The rows of Z fall into several groups, which share some directions, and each row is roughly a mix of its group's hidden directions, except one row that fits no group.
Z (96 x 10):
[26.2 15.6 -24.3 -12.7 23.6 -41.5 -21.1 22.8 19.2 5.0]
[-6.5 14.5 22.6 -27.5 -18.2 32.0 0.2 -40.9 -18.1 21.1]
[-14.7 -16.6 31.1 20.1 -19.3 10.0 33.1 42.6 -7.0 5.2]
[22.6 -35.3 36.8 2.9 -12.2 -21.1 -31.7 9.5 7.7 -21.2]
[-45.6 -24.6 -10.7 -26.2 3.9 24.4 7.1 -14.7 -25.6 17.5]
[20.7 28.9 -3.1 -17.4 -7.1 -42.1 11.5 -21.6 -32.8 -15.6]
[-48.4 -28.3 -13.5 8.7 -24.2 14.4 22.1 24.3 0.9 6.6]
[-16.5 31.7 11.8 -2.3 -21.8 -23.0 -0.9 21.5 35.1 34.6]
[0.5 14.0 -4.1 -44.8 3.6 21.9 -2.2 18.6 25.1 40.3]
[32.8 -11.9 -3.9 -20.0 11.1 -12.4 -27.2 -48.2 6.2 17.5]
[47.1 6.1 21.6 7.3 -19.3 13.8 -39.1 -9.2 -11.9 15.3]
[-43.4 12.6 -23.7 11.7 13.7 19.8 20.5 9.5 -36.5 -12.2]
[-9.0 27.3 -34.6 33.5 4.3 1.2 -3.3 -46.1 2.3 4.2]
[26.2 46.5 -14.1 -26.2 -20.5 15.7 4.8 7.1 -24.4 -15.7]
[19.3 20.3 -1.0 -4.1 -44.7 20.2 26.1 -29.6 -22.3 7.2]
[14.4 24.3 26.1 -52.8 -9.6 -6.3 15.2 2.1 22.7 13.0]
[-21.2 -13.4 7.9 3.4 -26.9 -11.9 -3.7 -11.9 46.2 38.2]
[15.6 -57.8 -12.7 5.5 8.8 -8.1 -29.2 -16.2 -16.0 5.3]
[-2.5 -30.3 19.5 -4.3 9.3 -29.7 14.7 -22.3 10.8 -46.9]
[-10.3 -18.1 4.5 -1.1 1.7 5.9 -56.1 17.6 3.7 36.8]
[-55.1 23.4 14.1 -3.6 -5.8 26.7 13.7 17.5 1.7 -16.8]
[-4.5 13.0 -49.4 27.3 31.5 -17.5 -19.1 12.9 -6.2 9.0]
[23.1 -20.7 16.5 -17.0 -7.0 40.5 -2.5 19.2 39.6 12.6]
[-40.1 18.5 -2.0 16.7 -36.7 -0.7 29.2 22.0 -18.6 7.6]
[-42.2 19.1 -13.5 32.0 -11.4 13.9 -4.7 -24.6 30.1 10.9]
[-9.2 35.6 -28.5 -8.9 36.2 15.9 2.3 -34.3 18.2 0.7]
[-61.3 -10.2 8.0 -20.1 -7.2 5.9 11.0 -13.7 -22.4 9.5]
[-21.4 4.3 -15.0 -6.2 38.9 36.5 0.1 31.4 -14.8 -22.9]
[3.2 -0.7 -16.0 51.1 -29.5 15.9 -9.1 -18.4 -15.8 25.4]
[24.3 -25.4 -22.3 25.3 29.7 3.3 1.1 -12.7 -42.4 -9.7]
[-23.0 15.7 -28.5 28.0 0.9 20.4 -13.9 1.0 44.0 19.8]
[5.1 -45.3 -27.1 9.2 24.1 25.8 -25.1 -6.2 -22.5 -1.5]
[38.8 27.5 -24.4 -35.3 0.7 21.5 0.7 -3.7 -27.2 0.7]
[29.8 29.1 -33.9 22.8 -26.0 3.9 29.0 -12.7 -2.8 -14.8]
[-20.7 13.6 22.8 13.2 8.5 -29.4 -30.4 -36.9 -24.3 14.1]
[17.4 -28.3 -14.7 -16.6 -11.3 27.9 13.8 37.2 25.3 -24.5]
[-30.3 29.5 0.6 45.4 -19.8 -9.6 19.1 -2.6 -20.3 -14.1]
[9.8 -34.0 -8.1 18.4 19.2 0.0 37.1 18.4 7.7 38.9]
[-15.4 -12.2 28.8 5.2 -43.2 -28.6 -25.6 -8.1 -25.8 2.2]
[4.8 -28.0 -3.4 29.7 -4.3 18.1 31.2 28.4 -21.3 -32.3]
[-42.5 25.7 -17.8 -7.0 30.2 19.1 -14.2 -17.1 -26.7 -1.9]
[-7.7 -20.4 -6.6 42.0 -30.8 -4.0 27.9 -5.4 -33.4 -12.1]
[15.7 8.9 -10.3 47.9 -4.6 41.1 -8.5 -13.1 -20.5 -14.7]
[21.8 18.5 9.2 -2.5 -3.8 -9.2 30.3 -34.2 -11.2 -45.8]
[-4.2 38.3 16.4 23.2 -24.2 38.6 12.1 -19.8 -17.8 -9.9]
[-13.1 15.1 -14.7 -12.3 22.3 12.3 -7.7 -1.4 -60.9 11.6]
[-0.1 29.3 16.9 -32.2 -11.7 -35.7 7.6 14.7 -36.4 11.3]
[22.7 29.3 9.5 -40.7 -11.2 7.6 -8.3 -37.5 -2.2 23.3]
[22.4 7.4 8.7 23.8 21.7 -20.2 17.0 -16.3 51.2 8.0]
[8.4 2.6 -7.5 10.6 -6.9 50.8 -32.5 -3.4 -22.3 29.6]
[2.3 8.2 9.2 29.3 22.9 -20.6 -6.2 19.6 9.1 -53.3]
[49.9 -31.4 9.2 7.0 20.6 -10.6 13.9 14.3 -1.9 27.8]
[-2.6 -37.3 -9.3 35.1 2.4 17.6 -40.2 -12.5 -22.4 3.5]
[6.6 -27.2 12.0 9.6 -7.4 36.3 -11.8 -39.7 21.1 27.5]
[-31.4 -25.8 -5.9 8.9 -36.2 -15.4 7.9 -26.5 27.6 21.9]
[28.7 -8.7 -24.2 32.3 31.7 -8.5 -11.8 23.0 3.9 -32.1]
[35.0 6.8 -34.6 6.2 28.1 15.1 -21.1 -7.9 32.1 16.2]
[12.3 -37.6 -6.9 22.8 8.5 -4.0 15.5 41.4 -26.2 -21.5]
[-16.2 -38.1 -21.5 -25.6 -16.5 11.3 -21.9 -31.0 25.3 -2.6]
[16.4 20.2 -45.0 -4.7 -1.2 -6.4 37.3 16.4 -4.3 29.6]
[13.2 -37.6 -1.4 -20.5 35.7 8.4 -37.3 -14.1 -19.0 4.2]
[-50.0 7.2 -34.2 2.2 -0.4 17.2 23.1 -16.9 15.8 15.2]
[-11.8 -28.6 27.8 -21.1 47.9 7.1 -24.9 8.8 8.8 -5.1]
[0.2 -3.0 -18.8 9.9 38.3 -48.4 -13.0 12.6 -21.3 -16.3]
[-15.5 -52.1 -12.6 -12.1 33.7 21.7 -18.3 4.2 -8.5 5.0]
[44.2 8.6 1.5 -28.0 -1.8 28.6 -24.8 5.4 -9.6 30.8]
[-11.8 -43.3 -0.6 -23.2 -20.3 18.8 -26.8 21.7 -15.4 -23.9]
[14.9 -3.1 -24.3 50.1 14.4 -0.9 -30.5 22.8 -16.5 -7.6]
[7.8 9.6 14.5 42.2 -37.0 12.9 4.8 -31.8 24.3 3.5]
[-26.6 -10.7 -4.1 32.5 -18.2 20.1 -17.7 -8.1 37.3 30.2]
[45.7 -5.8 7.9 -36.4 11.1 1.3 24.1 -16.0 15.0 -24.9]
[-17.0 9.4 6.0 -22.8 -33.4 16.4 -1.5 15.4 -34.5 39.7]
[24.2 -24.1 16.1 -7.7 -31.1 44.7 17.6 -2.0 -18.4 14.8]
[-0.8 -1.4 -1.8 23.8 -2.7 26.1 39.2 4.8 -17.2 -46.9]
[-22.1 31.5 5.4 24.2 -4.6 -11.9 27.0 10.4 -37.6 28.5]
[34.9 39.5 -9.7 -24.4 -13.3 12.1 5.3 11.1 -36.8 -4.9]
[-14.0 38.5 34.1 23.8 -26.2 22.8 -25.4 -0.2 -5.4 6.3]
[-20.7 3.5 14.5 23.2 -1.6 45.4 -22.7 -4.3 39.1 -2.0]
[-27.2 11.4 -30.3 -2.9 46.3 30.2 12.4 0.8 -14.0 10.9]
[6.4 -0.8 -11.5 31.9 21.3 19.1 9.7 -20.5 40.8 -33.6]
[34.0 4.8 23.1 24.2 -4.1 22.3 -22.2 -18.6 -24.8 -32.4]
[10.3 6.6 27.6 -18.6 -20.6 -34.0 26.8 -7.5 -23.4 -34.0]
[34.0 -12.1 7.2 6.2 10.9 -50.0 -0.4 7.1 17.2 -31.0]
[13.7 -40.4 15.9 -15.6 16.7 -16.1 -34.4 -5.3 -5.7 35.0]
[9.6 6.5 12.9 -2.4 -39.6 -30.1 5.2 -1.5 50.0 2.6]
[-6.8 -9.7 -10.8 10.8 4.1 15.2 -1.4 4.9 66.9 13.9]
[12.9 1.4 49.5 28.3 -2.1 -37.7 -17.1 8.8 -5.0 -8.6]
[15.5 -31.0 21.4 9.9 52.1 -5.1 -24.1 4.9 11.7 -9.3]
[2.9 -40.0 31.4 8.2 -27.6 -27.4 -19.5 5.9 -23.9 12.3]
[-25.9 33.9 5.2 22.9 52.3 -1.2 -2.5 -10.8 6.8 -6.3]
[30.0 2.7 28.8 -33.2 -11.4 -32.6 11.2 -21.4 -20.5 -16.6]
[-8.5 -2.0 7.2 3.0 -34.6 -14.9 -17.4 -11.9 -38.2 43.2]
[-13.5 27.6 20.0 19.2 -51.2 -23.5 15.8 10.8 -8.1 -1.2]
[-28.7 1.1 33.7 4.7 -27.6 -30.6 15.4 -31.1 2.7 -20.7]
[-11.8 10.4 27.5 -17.3 -39.9 35.0 31.2 6.7 -8.8 -10.0]
[-5.0 -8.3 24.3 -19.7 17.4 48.1 11.9 26.5 12.6 -25.1]

Here is one row of each group, with its name. Which group are the others in?
[-15.0 -20.3 -3.0 23.4 20.4 36.8 -13.0 -4.1 40.1 -23.8]
X
[-43.7 16.7 -23.6 40.5 -7.4 -6.7 -6.1 -25.4 4.6 11.6]
V
[51.0 -3.3 13.1 9.9 14.5 -16.6 9.2 -2.8 43.1 -1.4]
F

[19.9 17.3 -24.5 19.0 -43.7 26.1 31.3 3.1 -8.5 2.4]
V
[-31.6 8.8 8.7 17.5 -32.0 -30.4 1.3 -34.7 -0.8 26.5]
F
[-18.8 24.2 -22.8 -2.2 25.7 22.3 7.8 -10.0 43.8 -25.0]
F
[-23.2 45.1 -10.0 15.0 -13.7 9.9 38.8 24.4 -3.7 -4.6]
F
[-24.1 -15.1 36.8 -28.3 -23.0 -22.7 -11.5 26.1 5.5 21.5]
V
[-12.1 -29.5 21.1 8.5 43.7 3.0 -32.8 11.2 5.6 -25.2]
F
[-11.9 33.7 15.1 -7.8 -15.5 -52.8 16.0 20.8 0.3 6.2]
X
[-24.4 9.4 27.4 22.6 -44.8 -18.3 7.6 26.8 -8.8 -13.6]
F
[23.0 -3.6 4.6 -8.7 58.6 5.7 -30.7 -12.9 -1.4 -10.3]
F
